In the data rows, the value 128 means zero.
Here are some points:
59 180 149 198 179 61 141 142 167 197 60 170 167 190 76 69 117 140 195 149 64 115 143 194 140 0 109 110 189 169 74 143
58 118 85 161 198 69 197 191 90 157 65 151 118 107 154 124 197 171 125 129 106 155 0 108 168 96 175 166 66 158 104 164
58 131 104 198 199 58 166 128 121 176 81 107 132 106 152 119 171 144 133 101 118 107 14 137 174 50 149 119 76 165 112 133
194 60 59 64 175 194 198 109 59 63 196 103 76 60 184 193 183 100 60 69 198 118 0 59 129 255 148 97 53 81 196 111
62 166 145 199 134 64 104 127 185 187 59 128 154 171 87 82 72 135 194 130 87 105 93 194 117 54 70 110 190 151 97 123
200 116 146 63 73 165 122 128 83 127 157 154 115 102 142 169 157 105 73 184 175 175 176 59 101 255 159 138 84 138 148 154
193 147 184 63 64 142 131 160 118 98 133 155 137 121 172 143 147 133 94 131 165 169 255 105 94 214 154 155 132 102 132 126
123 90 117 93 63 188 64 164 177 93 156 97 95 142 111 160 62 186 133 73 118 108 202 155 68 135 88 179 194 85 103 71
64 163 162 198 64 68 62 120 196 157 61 77 178 198 61 84 64 123 196 97 87 62 252 195 94 7 61 118 189 99 98 62
76 147 126 198 188 63 154 119 140 158 89 124 156 171 97 93 132 103 195 122 89 86 65 183 153 0 109 108 144 150 115 126
64 141 110 198 199 59 161 123 129 177 88 110 129 112 143 124 157 141 142 102 115 101 7 144 178 46 145 115 81 167 114 135
152 129 128 77 141 179 181 126 90 93 175 137 114 84 173 139 169 139 60 131 139 148 124 71 159 194 187 129 70 129 164 145
195 88 115 64 125 166 126 131 58 136 186 124 82 60 175 199 178 118 60 145 198 146 44 60 140 255 153 135 51 151 171 131
180 140 143 113 88 166 132 108 139 90 143 133 146 134 109 96 123 117 127 143 115 155 235 139 108 136 136 122 164 108 128 125
160 113 132 91 81 136 67 128 122 145 132 145 113 127 124 165 106 114 137 154 157 148 166 99 94 154 92 142 133 123 117 141
56 150 60 153 199 110 99 131 110 196 95 129 103 76 136 124 122 129 116 180 101 125 0 89 194 83 125 134 72 194 106 158
57 180 146 198 169 62 127 131 169 198 62 167 167 198 77 71 105 130 194 148 66 124 176 194 136 0 105 106 186 167 74 146
112 90 96 133 136 166 97 138 149 78 164 90 100 120 141 149 107 173 111 56 128 114 130 142 120 125 133 154 151 85 114 99
159 115 129 95 173 133 196 133 64 90 154 139 134 127 158 123 199 97 86 153 142 126 154 76 168 163 198 117 63 128 173 149
82 146 131 199 167 85 141 111 149 162 99 109 155 152 102 98 118 118 185 120 101 97 72 182 145 47 100 107 143 147 117 124
144 66 86 107 199 120 195 149 60 111 139 151 106 102 156 165 198 137 79 123 152 147 0 64 164 171 196 142 53 140 155 175
161 104 130 98 64 191 82 139 161 72 157 105 115 140 109 144 77 146 127 97 127 135 242 151 73 171 107 154 190 78 115 96
82 193 187 150 63 111 62 98 192 159 93 95 154 147 110 85 64 108 171 131 92 84 240 180 119 6 60 109 188 116 89 61
129 70 103 105 78 194 63 151 168 84 176 79 87 131 121 176 63 189 117 58 129 105 182 154 62 169 101 177 190 80 104 72
112 147 151 147 64 105 63 116 186 186 102 130 134 165 99 123 63 112 193 163 115 115 173 167 80 91 62 126 190 149 100 107
107 181 170 182 97 75 122 129 193 139 63 124 165 195 87 64 80 115 196 155 89 117 159 194 95 98 92 116 190 120 106 126
80 160 125 176 184 114 196 116 145 131 116 113 149 114 133 82 140 134 113 104 97 110 61 153 174 93 163 100 110 153 145 127
195 105 161 63 64 192 62 110 146 64 195 100 139 159 79 162 63 115 143 101 173 86 255 143 68 227 73 129 167 78 165 80
196 105 115 63 98 194 147 118 86 78 191 113 109 61 178 174 162 122 60 125 195 164 137 60 137 255 166 136 58 108 168 132
135 94 107 119 107 180 88 132 165 73 164 103 108 134 130 143 91 159 125 65 121 122 168 152 108 129 120 155 183 76 109 93
201 148 158 96 63 164 104 113 142 83 154 148 133 151 115 115 105 110 139 146 121 160 248 135 93 132 119 129 180 98 122 136
154 154 153 104 89 150 133 141 153 87 120 147 143 150 131 79 106 136 132 146 98 153 233 138 109 138 127 130 180 100 131 118
98 179 156 198 131 77 146 97 189 163 72 131 178 184 80 66 89 99 194 158 74 110 135 194 114 41 98 96 192 150 107 141
118 137 124 131 145 145 149 106 129 127 145 127 131 104 137 110 124 122 97 127 122 128 102 117 150 139 148 109 111 147 146 139
132 101 111 118 110 175 83 140 162 84 150 108 108 133 140 140 89 172 126 63 117 126 195 153 110 104 115 158 177 75 109 96
117 148 137 122 132 124 158 139 136 117 119 141 138 133 135 97 126 146 122 135 104 137 157 127 141 137 138 124 136 128 139 130
143 131 136 109 92 164 115 136 157 75 136 130 132 144 127 105 99 149 133 118 103 143 234 144 108 144 125 140 185 89 122 110
187 75 116 63 79 197 160 173 58 57 198 81 84 58 182 194 183 163 60 100 199 118 30 59 112 255 162 172 57 90 196 95
181 178 182 63 63 150 116 137 156 88 156 146 131 177 116 113 85 133 134 150 119 130 255 132 81 162 107 142 191 100 129 125
94 152 169 62 64 113 85 195 190 91 97 118 127 154 169 120 62 191 122 78 133 112 255 153 82 167 82 178 189 62 101 61
194 134 172 63 64 182 98 118 127 82 198 139 125 145 108 173 85 112 115 123 177 123 223 109 73 255 129 136 147 95 174 134
151 95 122 63 199 122 188 181 59 69 160 149 107 126 194 175 198 134 60 115 162 132 183 59 152 186 200 159 54 104 160 169
142 125 131 109 90 168 99 139 165 79 143 125 125 149 119 118 92 152 136 102 104 135 238 150 104 121 119 146 193 79 116 104
191 61 81 63 121 192 157 102 69 58 199 104 83 92 144 198 182 119 60 96 199 117 25 65 107 255 184 132 53 95 196 127
148 99 123 108 85 189 83 141 164 77 156 112 115 140 105 138 83 165 132 88 115 127 226 152 92 133 116 153 192 83 110 99
Here are 16 more points, each followed by its number:
191 123 153 63 64 166 134 159 99 102 154 157 121 115 148 162 165 135 82 143 175 176 255 78 88 238 161 163 113 103 144 141 0
197 59 151 64 64 175 149 150 91 58 197 137 102 125 148 201 200 156 60 91 197 171 255 89 64 255 180 150 100 103 169 149 1
60 147 118 81 199 100 147 143 95 159 134 142 102 111 161 156 125 123 79 171 126 103 2 60 168 153 145 123 56 168 160 155 2
93 133 121 164 182 97 157 105 102 173 130 121 136 108 125 140 155 93 126 134 143 107 17 119 164 107 140 103 63 179 141 153 3
111 141 105 198 199 117 143 58 126 197 133 123 138 122 84 108 121 73 165 165 101 116 0 146 186 52 118 66 108 195 142 149 4
58 86 62 198 199 61 148 99 115 145 59 143 109 136 159 67 158 90 134 183 65 147 0 119 185 0 159 94 119 182 61 156 5
111 144 121 143 182 135 198 123 111 111 139 119 138 105 140 99 168 140 84 109 116 120 56 120 173 119 188 109 86 145 155 133 6
184 61 88 63 154 186 141 137 58 131 199 114 79 59 167 198 172 144 60 130 199 110 0 60 159 255 143 132 54 154 196 118 7
169 114 146 63 63 148 63 136 113 129 144 155 112 127 139 183 102 104 127 165 166 144 203 85 88 192 89 149 138 109 128 131 8
55 124 94 198 198 57 174 144 116 172 60 115 133 104 145 102 190 146 138 114 96 121 38 140 180 17 150 128 90 159 90 132 9
58 61 62 195 198 129 70 139 110 128 108 70 133 69 114 156 111 150 145 58 154 95 35 138 157 112 81 132 75 113 123 100 10
155 112 109 78 167 182 188 107 70 90 199 131 112 68 165 147 189 121 59 123 150 147 105 61 177 185 200 121 53 132 168 152 11
194 60 65 63 64 195 91 92 100 64 198 69 61 104 101 202 98 112 75 59 200 83 0 100 60 255 109 98 106 66 196 78 12
163 114 131 63 111 147 116 131 77 138 157 143 97 78 171 190 154 128 61 156 195 156 93 60 132 255 149 132 54 142 148 143 13
56 155 116 198 198 60 188 142 139 175 62 141 141 142 135 79 177 153 175 118 69 115 0 186 186 0 134 124 124 171 72 126 14
87 173 160 78 111 119 88 162 177 105 109 158 119 147 166 107 63 133 124 148 100 131 200 101 142 157 93 132 160 98 138 128 15
Which of these numbered points is nearest to each point below, ignoring the direction in which the first points spread most? Its number follows each.
138 92 94 84 192 148 152 91 59 175 191 138 95 62 164 189 181 97 60 138 185 132 13 60 176 181 161 108 52 175 160 146 > 3
190 91 126 63 65 192 90 119 98 92 195 105 91 68 167 197 131 116 60 129 201 158 142 60 109 255 146 143 64 107 167 129 > 8
102 138 127 146 160 89 153 127 107 158 112 129 130 118 141 141 150 131 125 137 145 114 34 115 148 129 135 118 79 157 138 141 > 3
66 85 62 199 199 87 138 99 105 172 75 134 119 78 166 98 194 103 117 155 110 167 30 110 185 28 161 97 78 171 96 162 > 5
60 180 119 198 198 62 181 142 160 170 61 166 157 161 127 59 158 141 196 130 63 130 47 191 187 0 127 120 150 167 61 140 > 14
64 192 185 167 94 56 96 193 195 150 63 128 153 155 156 69 76 166 168 126 87 117 255 175 119 55 75 148 193 116 80 101 > 15
202 57 76 135 64 198 63 83 147 85 199 58 102 126 77 199 88 128 127 56 198 100 92 146 65 255 94 124 139 78 160 82 > 12
133 150 142 95 115 151 152 143 133 117 132 140 120 101 158 121 132 146 73 134 126 144 164 97 135 204 155 129 118 130 146 133 > 15
64 125 99 198 199 58 172 134 118 181 75 113 133 99 149 116 180 142 132 106 111 107 31 138 175 28 149 123 80 163 106 132 > 9
170 189 176 96 72 124 165 135 143 116 109 158 144 161 127 81 127 112 122 188 101 159 231 117 99 159 140 122 163 126 133 146 > 0
145 95 108 115 99 188 77 139 164 81 166 109 112 137 119 140 86 158 133 75 113 132 220 154 97 106 117 155 190 82 106 98 > 1
175 107 141 74 64 196 60 141 150 78 171 119 133 161 86 137 64 134 154 117 132 115 239 154 70 175 81 150 187 83 129 92 > 8
183 166 170 85 64 155 110 127 150 81 141 145 132 169 114 104 98 109 137 156 119 146 255 131 90 143 113 135 184 100 122 135 > 0
Now 16 new points, numbered from 0 again:
196 155 173 74 63 166 95 94 147 108 171 146 124 158 124 133 89 86 123 165 139 141 214 116 89 187 123 118 179 106 141 136 0
195 108 122 63 100 197 147 121 82 81 194 112 106 59 179 172 164 117 60 123 199 155 119 60 142 255 169 138 52 107 168 129 1
62 155 106 198 198 62 181 136 142 178 62 145 142 142 135 69 168 146 182 122 65 118 4 187 184 0 126 119 132 172 74 130 2
146 150 144 129 132 135 182 106 121 124 131 138 153 119 123 91 153 110 105 157 116 151 137 121 143 156 164 104 116 148 152 143 3
170 118 141 73 64 141 63 139 119 136 134 153 109 127 131 178 106 121 134 163 165 156 211 88 83 201 87 154 134 116 116 137 4
169 59 61 147 199 141 196 121 60 108 141 154 109 83 153 158 199 108 75 130 159 176 0 66 167 229 200 103 54 144 171 191 5
129 146 139 142 125 100 139 126 128 153 105 138 146 141 113 116 130 105 152 156 124 130 122 134 130 112 118 118 124 141 129 137 6
199 113 155 93 63 188 69 107 136 85 167 112 138 133 99 155 83 112 138 103 157 132 255 144 65 186 113 141 175 83 138 105 7
100 60 55 111 199 95 196 175 58 132 103 173 96 105 163 154 198 134 102 140 139 158 0 76 157 175 189 144 55 154 145 187 8
124 126 123 166 182 106 175 108 106 129 124 112 145 133 124 107 166 115 137 119 125 102 76 142 161 69 156 112 96 142 140 130 9
200 148 172 63 64 162 117 120 130 97 170 161 121 162 126 143 113 113 117 168 147 142 233 96 86 219 134 132 157 101 151 143 10
114 143 132 168 161 92 156 107 121 171 112 127 148 127 117 119 145 103 150 142 127 117 50 141 148 93 125 107 100 165 131 145 11
60 196 152 198 182 63 148 144 179 196 60 186 175 189 82 63 118 131 195 154 64 136 194 196 143 0 121 112 186 173 61 162 12
171 117 135 82 64 194 63 141 159 73 159 128 131 153 82 139 64 148 156 121 122 127 205 153 78 175 86 153 189 84 124 96 13
65 176 149 198 163 58 107 103 191 197 61 161 165 193 82 71 78 118 195 154 64 125 166 195 134 0 88 92 190 170 78 150 14
197 72 117 63 76 192 174 131 60 148 197 135 72 65 135 205 199 136 59 170 197 169 11 60 94 255 184 149 55 167 175 155 15
Which of these numbered points is nearest to each point below, ignoring the direction in which the first points spread most? Its number follows each.
167 115 129 95 64 192 80 134 162 83 158 121 124 153 100 127 76 146 143 116 113 138 219 153 84 144 103 149 189 88 118 106 > 13
194 85 130 92 64 193 76 113 139 62 183 75 120 139 106 157 77 111 114 92 165 116 255 145 63 185 108 136 176 70 133 93 > 7
192 111 128 63 93 194 142 123 90 84 182 117 110 60 177 167 159 127 60 127 190 168 149 59 137 255 166 137 52 109 164 133 > 1
139 106 122 112 95 175 87 142 166 83 151 117 114 142 118 135 88 155 134 83 109 127 220 152 98 127 117 153 185 80 110 97 > 13
173 167 171 114 64 124 107 131 162 123 116 142 135 177 109 109 89 110 163 171 109 140 249 140 85 119 107 130 190 105 118 137 > 10
64 198 160 198 163 62 111 99 196 190 61 181 180 191 84 60 88 118 194 164 63 150 241 195 146 0 113 100 190 176 61 175 > 12
144 176 153 135 147 113 196 97 93 154 113 151 163 103 126 90 177 84 106 189 132 164 97 102 159 175 176 89 76 166 156 172 > 3
189 58 109 63 73 198 89 124 58 131 195 104 60 58 151 202 150 110 59 148 199 133 30 59 108 255 124 133 55 140 197 102 > 15
133 131 125 89 151 128 144 124 86 139 150 148 119 106 147 154 153 101 84 160 154 145 89 61 155 184 154 117 65 155 161 164 > 14
131 145 150 71 133 111 161 190 115 63 108 160 129 154 191 121 161 150 107 123 123 129 253 96 142 145 171 159 121 77 142 127 > 12
95 140 142 192 112 61 77 126 172 183 68 120 150 177 84 116 80 107 193 140 121 102 132 185 97 77 63 116 189 141 96 118 > 6
61 151 92 198 198 59 174 142 141 175 61 149 128 148 140 76 176 133 182 134 63 131 0 179 193 0 141 120 136 171 61 146 > 2
157 183 176 108 97 118 175 133 129 131 98 159 154 143 131 70 136 113 122 192 106 156 195 114 121 170 149 110 145 134 146 147 > 3
